One turn sends every row of this set to another row. A few are shown first. Where does it send the rows asked after them?
vif: [ 1.89 -0.59  1.75  1.86 -0.63 -1.38 -2.83  0.50  1.35  2.45  3.51 -1.29
 -2.49 -1.92  0.37  0.18  2.57  1.88 -1.31  1.55  2.61 -0.64  0.12  1.97]
sul: [-0.57 -3.48  3.98  2.19  2.18 -0.28  0.79 -0.92  1.30  2.07  4.78 -0.58
 -3.14 -0.82 -3.25  1.88 -1.09 -0.64 -0.78  0.31  3.07 -2.13 -2.12 -0.88]
muf: [-3.34 -1.80  3.12  0.41  2.10  0.24 -0.44  0.30  2.05  0.11  5.18 -0.49
 -1.18 -1.55 -2.96  4.96  0.78  1.49 -1.10  0.67  2.43 -2.80 -0.65  0.41]
debam: [ 3.74 -3.18 -2.36 -3.79  1.71 -1.98 -0.07  0.92  0.34 -0.86  0.99 -0.96
 -0.67  0.08 -3.55  0.42 -0.59  1.42 -2.54 -1.14  0.97 -1.19 -0.68 -0.38]
lod: [ 2.01  1.04  1.36  0.37  1.33  0.66 -0.84  0.67  1.08  0.93  4.45  0.98
 -1.31 -1.96 -3.14 -0.85  0.81  3.09 -0.74  2.52  0.61  0.54  0.16  1.25]
gisuk: [ 4.71 -3.02 -1.43 -0.55  2.17 -0.54  0.06  0.12  0.76  0.40 -0.81 -0.96
 -1.83  0.66 -2.98  1.09 -1.77 -0.32 -3.11 -0.25  3.30 -2.75  0.33  0.28]
fidor: [ 0.71 -0.30  1.22  0.00 -0.06 -2.18 -2.47  0.77  1.32  2.10  4.31 -1.26
 -2.04 -2.35 -1.31 -1.04  2.83  3.27 -0.26  2.77  1.82 -1.42  0.50  0.92]
Povet: [ 2.36 -2.08 -2.00 -3.30  2.32 -1.88  0.00  0.38  2.06 -0.99  0.03 -1.83
 -1.10  0.25 -4.46  1.47  1.40  3.46 -0.85  0.17  1.04 -4.46  1.22 -0.68]
donar: [ 4.66 -2.64 -1.61  0.79  1.94 -0.72 -0.46 -0.28  1.70  0.30 -1.68 -1.67
 -2.76  1.24 -1.95  2.16  1.19  1.92 -0.92 -1.78  1.72 -3.93 -1.63 -0.45]
nos: [-0.12 -3.25 -0.85  0.61  0.39 -1.39  2.25  0.21 -0.02 -1.31 -1.86 -3.03
 -1.56 -0.41 -2.02  2.79 -0.73 -0.03 -3.20 -1.34  3.06  0.09  1.24  4.28]
buko: [ 0.41 -3.55 -1.15 -1.02  1.51 -2.38  3.34  0.04  0.56 -1.89 -1.42 -2.57
 -3.03  0.33 -3.01  1.32  0.78  2.95 -1.29 -1.83  0.17  1.56 -2.42  2.58]
mimu: [-2.47 -3.38  1.07  2.10  2.36  0.92  1.00 -0.72  0.82  1.84 -1.44 -3.13
 -1.36  1.05 -2.15  0.12 -2.70  2.01  1.23 -0.85  1.54  3.00  0.20 -0.49]
Nani: [ 2.66 -0.99  2.72  0.30  1.11 -1.87 -1.77  0.11  1.67  2.18  3.91 -1.41
 -3.29 -1.36 -1.17 -1.36  1.47  2.17 -1.19  3.00  2.68 -0.33  0.41  1.64]
kasak: [ 3.73  0.77  2.38  2.04  1.27  0.97 -1.17 -0.02  1.51  1.02  3.66  0.27
 -2.17 -1.21 -1.50  0.24  1.58  2.67 -0.51  0.69  0.54  0.80 -0.73  1.95]
miza: [-5.14 -2.98  0.42  0.10  1.70 -0.28 -0.72  0.31  1.38  0.92 -0.95 -4.27
 -0.12  0.24 -1.31  1.92 -0.90  3.19  0.84 -0.23  1.90  1.77  1.92  0.46]
Guve: [-2.08 -2.63  3.91 -0.84  2.44 -1.16 -0.21 -0.19  1.31  0.26  6.26 -1.90
 -1.04 -1.50 -3.84  2.61  0.68  1.21  0.64 -0.22  1.50 -3.00 -0.58 -0.64]
miz: [-2.22 -2.36 -3.59  0.70  1.18 -0.94  2.36  1.32 -1.78 -0.36 -1.56 -1.43
 -0.87 -1.38 -4.25  0.15 -1.78  1.10 -1.27  1.06  2.37 -1.56 -1.09  1.65]
mifa: [-1.02 -2.97  3.64  2.56  1.98  0.06  0.58 -0.85  2.39  1.34  4.21 -0.31
 -3.74 -0.48 -2.23  3.63  1.13  1.34 -0.32 -0.77  1.78 -1.79 -3.69 -0.81]
movu: [-0.42 -3.06 -0.84  0.37  2.44 -2.29  3.97 -0.68  1.03 -0.40 -2.47 -3.15
 -3.79  0.20 -5.03 -0.16  0.06  2.76  0.16  1.26  2.15 -2.53  0.10  1.43]
ganav: [-4.17 -2.64  0.54  1.75  1.05  0.87  0.40 -0.38  1.93  1.03 -1.59 -3.25
 -0.75  0.62 -1.39  2.47 -0.37  3.53  0.94 -1.47  0.88  2.65  1.08  0.10]
gugav: [-3.40 -3.83  0.98  2.23  1.70 -0.03  0.16 -0.63  1.83  2.03 -2.07 -3.85
 -2.36  1.19 -0.69  1.25 -0.99  2.81  0.94 -0.67  2.12  2.39 -0.05 -0.09]
kabug: [ 2.27 -2.70 -3.62 -0.04 -1.29 -1.21 -0.58  0.75  1.30  0.38 -0.75 -0.36
 -1.27 -0.39 -1.69  2.79  2.05  1.92 -2.55 -2.37  1.08 -2.60 -1.01 -0.79]
Romik: [-3.17 -3.85  0.96  0.03  2.77 -0.75 -0.14 -0.13  0.21  1.56 -0.50 -4.46
 -0.80  0.75 -1.91 -0.68 -2.53  2.22  1.67 -0.31  1.68  2.42  0.35 -0.47]
masu: [-0.04 -1.54 -0.67  1.43  3.13 -0.56  0.92  0.27 -0.39 -1.90 -2.45 -4.55
 -1.13  0.17 -2.34  3.11  0.55  2.06  0.89 -1.32  1.99 -3.46  0.02  3.77]
pesu: [-3.88 -2.47  0.92 -0.08  2.84  0.51  0.12 -0.06  0.68  0.56 -0.44 -4.07
  0.47  0.44 -2.90  0.63 -2.01  3.04  2.11 -0.50  0.94  1.79  1.96 -0.05]
medu: [-1.08 -2.91 -2.58  0.27 -0.25 -2.68  1.31  0.65 -1.88 -0.78 -0.74 -4.10
 -0.09 -1.36 -2.96  0.42  1.23  1.71  1.22 -2.83  0.24 -2.18 -0.95  1.41]
vupu: [-1.22 -3.11  3.19 -0.17  2.65 -0.48  0.04  0.12  0.11  0.80  6.36 -0.53
 -1.28 -1.35 -3.59  1.63 -1.28 -0.05 -0.35 -0.28  1.71 -1.17 -2.84 -0.81]
fes: [-2.76 -3.06  2.94  1.54 -0.25 -0.59  0.21 -0.29  2.49  1.06  4.94 -0.21
 -2.34 -1.55 -1.98  4.64  1.81  1.01 -1.75 -1.09  1.93 -1.34 -1.61 -0.33]
Fafi: [ 1.50  1.77  1.16  2.39  0.67  1.42 -1.86  0.64  1.40  1.17  3.53  0.46
 -1.09 -2.04 -1.90  0.91  2.23  3.28  0.04  1.70  0.85 -1.18  0.33  1.57]
fetod: [ 0.69 -1.55 -3.61 -1.08  0.70 -0.40 -0.65  1.21  1.73 -0.18 -1.01 -0.05
 -0.75 -0.50 -3.15  3.20  0.79  2.28 -3.12  0.93  2.72 -4.30  1.16 -0.01]

mifa goes to sul
medu goes to masu
gisuk goes to debam
Where do these go?
miza goes to ganav
Fafi goes to vif

One turn sends every row of this set to another row. A few are shown first. Where does it send the rows asked after them?
saz: [ 2.93  1.78 -1.31  1.47 -0.69  0.74 -1.94  0.63 -2.20 -0.13 -0.37 -2.27
 -4.07  0.52  1.84  0.71]
vegav: [-2.92 -1.57 -0.19  1.60 -1.87 -0.82  1.17  0.96  2.98  0.25 -2.79  0.12
 -1.35 -1.37 -1.39  2.05]
lelop: [ 1.52 -2.24 -0.99  0.75  0.04 -2.70  1.74 -1.14 -0.71 -2.77 -2.42  1.05
  1.27  0.24 -1.76 -0.07]
vura: [ 0.51 -0.36 -0.65  0.73 -0.53 -3.16  2.16 -1.41 -1.57 -2.00 -2.53  1.87
  1.15 -0.02 -1.69  0.54]
vod: [-0.96 -3.70  0.09  0.22 -2.79 -0.75  0.85 -0.29 -3.19 -1.80  0.90 -2.52
  0.06 -0.14  2.48  1.93]
Femes: [-1.43 -2.05 -0.63 -0.01 -2.44  0.09 -0.49  1.21 -4.19  0.34  2.29 -1.88
 -2.31 -1.66  1.64  1.64]
zav: [ 0.14  1.69 -2.17  0.53  0.95  0.48  2.52  0.10 -1.01  0.02  0.86  0.38
 -1.34 -0.59  0.26 -3.97]
dov: [ 0.10 -2.34  1.72 -1.15  1.18  1.43 -0.77  2.85  0.87  0.65  1.06 -0.44
 -0.74 -2.82  1.63  0.09]
bupeb: [ 0.75  1.56 -1.99  0.57  1.77 -1.76  4.29 -1.07 -0.87 -0.06  0.07 -0.03
 -0.40 -0.12 -0.36 -1.79]
bab: [ 1.35  0.76 -1.80 -0.68  0.95 -0.21  4.45 -0.26 -0.19  1.81  0.11 -1.47
 -0.77 -1.53 -0.62 -1.68]
lagud: [-1.01 -1.73 -0.41  2.70 -1.51 -0.66  0.10  2.81  3.58  1.28 -1.45 -0.05
 -1.85 -1.79 -0.57  1.86]
vek: [-0.42  0.13  0.54  3.34 -0.81  0.01 -0.47  2.95  1.84 -0.01 -2.45  0.42
 -0.85 -0.49 -1.83  2.92]
tuki: [ 0.49  1.31 -2.16  0.04  1.55 -0.20  4.15  0.45 -3.23 -0.35 -1.73  0.44
 -1.38  0.20  1.97 -0.72]
gezon: [ 0.71 -1.50 -1.80  0.13 -0.84 -2.42  0.23 -1.74 -0.62 -1.91 -2.53  1.48
  0.58  1.15 -2.43  1.68]
dubop: [-0.06 -2.15 -0.78  0.67 -0.84 -2.66  0.36 -2.11 -0.64 -1.47 -2.05  2.63
  0.87  0.42 -1.49 -0.88]
fana: [-1.33 -2.60 -2.13  0.22 -0.47 -1.00  0.25 -0.76 -3.25 -0.92  2.00 -0.63
 -0.42  0.86  1.88  3.82]
guk: [ 0.36 -3.21  1.68 -1.29  0.06 -0.20  0.72  1.57  0.19  1.14  0.35 -0.21
 -0.60 -3.99  2.37 -0.51]
paf: [-0.45 -0.81 -0.29  4.90 -1.54 -1.25 -0.64  1.52  1.85  0.93 -1.65 -0.30
 -3.47 -1.67 -0.15  1.76]
Laben: [ 2.19  1.82 -0.46  2.18 -1.42  1.42 -1.83  0.25 -1.74 -0.68  1.03 -2.15
 -2.07  2.57  0.80  0.98]
bebef: [-0.31 -3.03  0.99 -2.40 -0.47 -0.43 -0.37  1.35  1.98  1.47  0.59 -0.46
 -1.34 -2.88  1.75 -0.18]
Pezo: [ 0.61 -0.68 -0.82  0.41  0.41 -3.35  0.93 -2.47 -0.40 -1.66 -3.04  1.80
  0.36  1.00 -0.48  1.45]
Gide: [ 1.56  2.14 -0.57  2.25 -0.38  1.31 -1.27  0.29 -0.60 -0.31  0.14 -2.05
 -3.97  1.98  2.40  0.10]
zeri: [-0.06 -1.79 -1.71  1.33 -2.13 -0.28 -0.65 -0.09 -4.04 -0.58  2.09 -2.35
 -0.92 -0.35  2.43  3.04]
zapu: [-0.25 -2.62  1.25  0.00 -0.50  1.37  0.06  2.02  1.76  0.86  0.56  0.62
 -0.64 -3.03  3.15 -0.80]
vapir: [-1.61 -2.82  1.57 -0.57 -0.21 -0.18  0.32  2.78  1.92  1.13  0.45 -0.55
 -0.88 -2.60  2.42 -0.78]
zali: [-1.21 -2.61 -0.58  0.25 -1.89 -0.89 -1.50  1.53 -3.27 -1.87  1.87 -2.36
 -2.97 -1.54 -0.03  2.23]
vem: [ 2.78  1.43 -0.34  1.99 -1.86  1.53 -0.06 -0.13 -1.53 -1.55 -1.16 -2.62
 -3.07  2.16  1.71  0.88]
sedob: [-0.07  2.58 -1.82  1.45  2.28 -0.83  3.44  0.02 -2.57 -0.14 -1.26 -0.93
 -1.61  0.74 -0.01 -1.07]
far: [ 1.28  1.96 -2.03  1.70 -1.72  1.82 -1.59  0.77 -2.16 -1.11  0.28 -2.80
 -2.96  1.41  1.39  0.93]
bis: [-2.76  0.30  0.74  1.76 -1.67 -0.52  0.32  0.15  3.02  2.08 -2.46 -0.43
 -0.84 -0.67 -1.24  0.55]

Pezo goes to saz
vek goes to zav
bupeb goes to zeri
Where do these go?
gezon goes to Gide
vegav goes to sedob
Laben goes to zapu
bis goes to tuki
bab goes to fana
far goes to vapir
dov goes to dubop

